One vector is turned by the same rotation once a step. Each row is the vector after some number of steps, and that number follows the row.
The counts run from 0 to 1299.
151  138  91  147  126  136  153  191  159  155  129  112  111  127  156  129  147  155  132  100  126  188  129  111  154  100  106  107  178  103  111  135  103  108  84  153  133  127  170  121  117  101  149  100  132 -> 611
161  87  136  161  95  111  98  131  134  89  183  152  127  95  163  145  109  111  143  129  101  116  108  112  84  116  105  141  125  121  149  114  136  72  167  122  157  109  126  104  141  152  144  130  112 -> 243
108  162  112  136  125  98  123  158  130  131  160  133  138  156  99  151  134  111  126  141  115  148  118  121  115  136  146  97  187  144  121  137  134  166  56  145  156  95  127  106  67  125  112  65  130 -> 821
172  59  129  153  140  170  120  115  122  123  133  134  136  102  121  179  99  138  140  136  126  179  150  145  142  108  132  120  120  115  143  130  116  120  126  106  185  95  104  65  146  162  122  132  155 -> 1002
117  98  126  158  167  122  130  177  126  150  82  134  140  141  106  140  136  129  107  168  82  177  107  98  120  98  136  80  194  110  130  129  154  155  139  144  116  97  141  97  112  108  136  142  130 -> 505
138  120  136  122  134  73  145  114  107  126  146  149  127  148  98  193  118  119  142  144  98  88  122  138  80  158  168  146  147  118  156  142  165  116  100  116  174  96  111  127  112  118  78  105  140 -> 1136
135  135  127  115  107  98  144  159  129  95  118  120  160  129  157  144  105  105  108  121  116  112  105  149  91  138  125  136  130  84  116  74  168  57  121  142  116  119  153  165  141  72  158  139  115 -> 967
125  81  151  150  149  172  102  114  109  96  154  140  120  110  155  118  96  97  105  132  128  189  146  129  122  110  86  108  125  154  132  133  103  135  170  113  149  124  79  76  133  170  144  131  129 -> 9
117  121  155  141  169  115  121  130  107  135  151  152  116  88  164  82  117  146  82  141  138  197  107  90  124  104  121  93  150  122  136  102  116  166  145  162  148  124  146  124  96  182  132  129  145 -> 1171
169  102  154  137  106  123  84  129  134  121  153  152  87  121  145  131  158  155  86  141  113  171  149  123  129  102  105  102  119  140  112  140  116  185  187  139  136  120  127  106  165  170  124  135  138 -> 453
121  118  85  155  122  101  130  188  130  126  132  110  161  150  123  166  147  113  129  131  97  168  94  113  120  101  126  105  196  142  105  111  140  123  98  126  119  115  121  89  96  88  143  92  117 -> 1047
167  123  169  140  115  101  109  111  116  102  180  173  97  89  137  147  109  136  117  139  105  132  151  127  85  153  127  114  127  126  148  145  140  128  120  144  188  79  151  125  109  179  110  114  139 -> 686
129  156  168  117  100  87  93  80  148  132  139  144  92  130  118  111  129  126  122  132  109  62  137  143  98  137  142  104  140  121  153  167  165  188  146  145  97  120  108  151  136  135  91  150  121 -> 583
151  162  121  95  120  102  138  166  156  102  124  142  126  156  164  128  129  126  108  111  124  94  130  138  83  141  116  122  131  77  110  100  142  107  120  167  120  128  161  194  145  99  139  117  107 -> 747
101  152  131  126  116  68  123  97  98  123  186  119  129  127  108  147  126  109  114  120  123  131  106  142  107  132  141  115  158  174  135  132  154  167  89  117  136  112  94  109  76  136  99  95  142 -> 815
100  111  154  150  188  132  149  130  99  147  97  127  113  119  157  93  99  125  83  139  129  216  128  105  143  111  120  103  171  124  134  136  113  124  132  146  126  116  145  116  97  144  127  153  148 -> 1169
125  151  109  107  99  160  124  124  146  91  160  91  170  126  133  136  92  88  135  97  160  135  136  178  140  133  121  110  115  118  108  78  131  114  62  120  128  124  93  114  121  112  155  94  127 -> 654
159  108  125  119  138  146  136  150  153  149  88  122  131  92  148  138  116  158  130  102  110  142  116  144  128  90  124  83  124  61  129  94  160  134  143  162  86  115  157  165  153  91  152  162  126 -> 1285
97  108  116  155  143  126  111  145  137  135  117  114  126  132  146  96  130  112  114  129  110  175  102  103  142  83  102  80  189  143  131  139  127  172  161  140  72  134  107  98  110  126  138  145  106 -> 721
115  116  149  133  170  129  120  170  145  125  130  163  143  127  139  113  111  117  112  174  113  125  98  85  71  135  156  103  160  79  153  88  146  140  147  169  176  117  138  149  131  143  133  109  121 -> 957
149  148  135  108  96  180  101  122  185  150  125  106  114  132  111  123  140  141  120  126  159  142  151  162  170  110  129  89  118  97  112  116  130  194  104  142  109  135  95  131  185  126  130  122  129 -> 663
175  118  151  146  105  148  106  135  190  137  166  161  88  105  165  118  125  138  161  124  127  108  142  105  102  125  113  126  132  72  167  135  120  106  141  153  172  124  140  139  167  156  138  115  122 -> 1012
139  139  133  126  150  160  136  205  170  154  119  131  129  121  155  123  130  126  120  123  122  162  123  108  102  112  108  87  166  77  116  104  146  127  111  161  131  123  157  161  127  85  175  92  120 -> 1281
147  166  120  90  123  105  132  129  130  77  158  142  170  130  126  149  91  118  118  125  133  100  122  163  95  156  157  114  110  91  118  73  149  145  71  162  160  97  139  153  99  139  116  94  128 -> 201
151  109  185  149  110  112  113  100  110  130  115  158  97  103  109  150  116  143  100  154  86  140  165  143  100  134  140  84  143  117  148  160  167  147  145  139  131  65  145  109  131  151  116  172  138 -> 904
102  106  159  137  177  143  128  135  136  161  89  131  105  115  152  76  110  111  104  136  113  156  121  106  115  99  106  82  168  108  146  145  139  157  176  158  76  133  127  142  125  117  143  168  111 -> 180
164  61  101  138  172  132  135  172  132  124  98  144  156  130  127  179  114  137  143  129  74  143  96  124  96  93  124  97  151  90  140  103  151  125  168  141  123  106  126  122  123  105  132  139  129 -> 511
134  122  87  139  145  122  162  165  141  140  160  107  119  147  157  146  126  120  160  96  144  170  122  124  146  112  109  144  169  128  132  138  96  90  62  113  159  138  117  113  93  111  128  68  138 -> 384
138  126  130  146  137  147  146  130  151  172  111  104  94  77  168  84  123  150  130  92  146  185  122  111  170  85  104  96  155  95  147  130  123  123  115  150  90  134  159  135  122  124  147  158  133 -> 395
128  169  179  114  91  80  97  88  137  134  165  142  83  109  137  103  127  127  108  127  119  86  138  142  94  135  131  99  128  135  144  151  171  178  138  150  105  119  119  165  132  141  102  140  119 -> 582
130  96  139  129  151  138  119  130  110  129  116  125  121  186  96  173  136  115  96  164  133  174  156  156  139  123  132  113  139  148  111  153  126  177  130  95  158  130  69  84  162  132  101  110  155 -> 1216
111  109  160  109  213  109  153  107  108  157  112  140  94  144  176  98  117  134  95  135  144  147  112  109  115  120  125  145  126  96  157  124  125  132  171  131  149  170  114  169  155  136  96  143  148 -> 626
127  135  140  137  152  142  147  137  164  201  112  107  89  109  156  96  141  167  135  122  160  174  120  101  170  98  141  121  165  78  152  126  113  140  96  144  143  150  145  146  149  119  120  122  150 -> 393
134  120  140  132  155  129  120  143  164  170  130  133  87  126  183  80  146  149  116  125  144  149  98  85  140  88  106  116  152  96  147  120  109  163  171  158  113  173  123  160  155  130  128  135  131 -> 398
117  150  133  114  112  188  136  150  163  129  98  90  136  161  121  121  107  95  125  124  160  152  173  176  152  137  120  102  142  99  107  127  133  117  58  126  118  127  107  122  160  84  152  114  121 -> 659
